W =
[[118 115 116 122 126 128 132 139 149 148 138 127 118 116]
 [123 126 129 132 140 149 147 136 125 117 117 118 115 117]
 [117 117 115 119 123 126 130 133 142 150 146 134 124 117]
 [126 129 132 140 149 147 137 125 117 116 118 115 117 123]
 [115 120 125 127 131 135 146 150 142 131 121 116 118 117]
 [117 122 125 128 131 138 148 149 139 127 119 116 118 116]
 [132 140 150 147 136 125 117 117 118 115 118 123 126 129]]
Indices start at 0.
Give the entry just left of 133.
Answer: 130
Give the entry in row 0 and column 1.
Answer: 115
Give the entry in row 1 and column 0.
Answer: 123
The entry just left of 121 is 131
The entry in row 2 and column 0 is 117
The entry in row 2 and column 1: 117
Give the entry directly above 133.
Answer: 136
The entry at row 0, column 0 -> 118
The entry in the bottom-right corner -> 129
Give the entry in the top-right corner.
Answer: 116
The entry in row 1 and column 2 -> 129
Give the entry in row 0 and column 2.
Answer: 116
The entry in the bottom-left corner -> 132

[[137 114 141 130 140 126 126 124]
 [122 126 132 133 128 122 127 129]
 [128 134 122 147 128 113 128 148]
 [149 131 134 123 140 137 150 115]
 [109 143 138 123 141 119 153 129]
 [135 123 129 123 148 144 122 112]
 [123 123 120 124 143 131 113 125]
 [149 129 148 122 142 105 110 130]
 [121 132 127 135 144 119 139 136]]
The entry directly below the smallest entry is 119
Find the entry directly above the smallest entry.
Answer: 131
The largest entry in the last column is 148
Find the top-right entry.
Answer: 124
Find the bottom entry of the column that holds the largest entry.
Answer: 139
Find the entry in the bottom-right corner.
Answer: 136
Find the entry just right of 147.
Answer: 128
Find the entry directly above 147.
Answer: 133
Find the entry just right of the largest entry.
Answer: 129
Find the top entry of the column that holds the smallest entry.
Answer: 126
The minimum -> 105
The maximum -> 153
The largest entry in the first row: 141
The 1st entry on the main diagonal is 137
The entry in the bottom-left corner -> 121
Find the entry just right of the smallest entry.
Answer: 110
Find the smallest entry in the first column.
Answer: 109
The top entry of the column that holds the largest entry: 126
Find the 2nd entry on the diagonal from the top-right corner.
Answer: 127
Find the third entry on the main diagonal.
Answer: 122
Find the fourth entry from the end, reading row by row.
Answer: 144
Find the first entry in the row that holds the smallest entry.
Answer: 149
The second entry in reading order -> 114

data =
[[138 112 144 132 135 124]
 [137 120 130 135 148 135]
 [120 142 119 125 117 141]
 [126 137 128 124 127 151]
 [140 126 138 140 143 130]
 [125 132 139 116 126 110]
 [118 126 120 119 113 138]
 [128 142 119 128 145 138]
 [122 135 130 122 111 115]]
Rows and columns are numbered from 0.
Give the entry directly above the largest entry.
A: 141
Give the entry in row 2 and column 0.
A: 120
Give the top entry of the column that holds the smallest entry.
A: 124
The entry just left of 151 is 127
The entry in the top-left corner is 138
The entry at row 2, column 2: 119
Give the entry in the bottom-right corner.
A: 115
The entry directly below the largest entry: 130
The entry in row 0 and column 1 is 112
The entry at row 0, column 2 is 144
Give the entry in row 1 and column 0.
A: 137
The entry in the bottom-left corner -> 122
The entry in row 2 and column 1 -> 142
Give the minimum.
A: 110
Give the entry just left of 117.
A: 125
The entry in row 1 and column 1 -> 120
The maximum: 151

141	124	150	135	115	128	136
125	133	137	150	116	131	129
119	132	125	140	111	118	138
122	124	141	155	126	150	126
Indices start at 0.
Find the entry at row 2, column 0.
A: 119
Find the entry in the bottom-right corner.
A: 126
The entry at row 0, column 2: 150
Find the entry just left of the largest entry.
A: 141
Find the top entry of the column that holds the smallest entry.
A: 115
The entry in the bottom-left corner is 122
The entry in row 1 and column 0: 125
Find the entry just right of the smallest entry.
A: 118
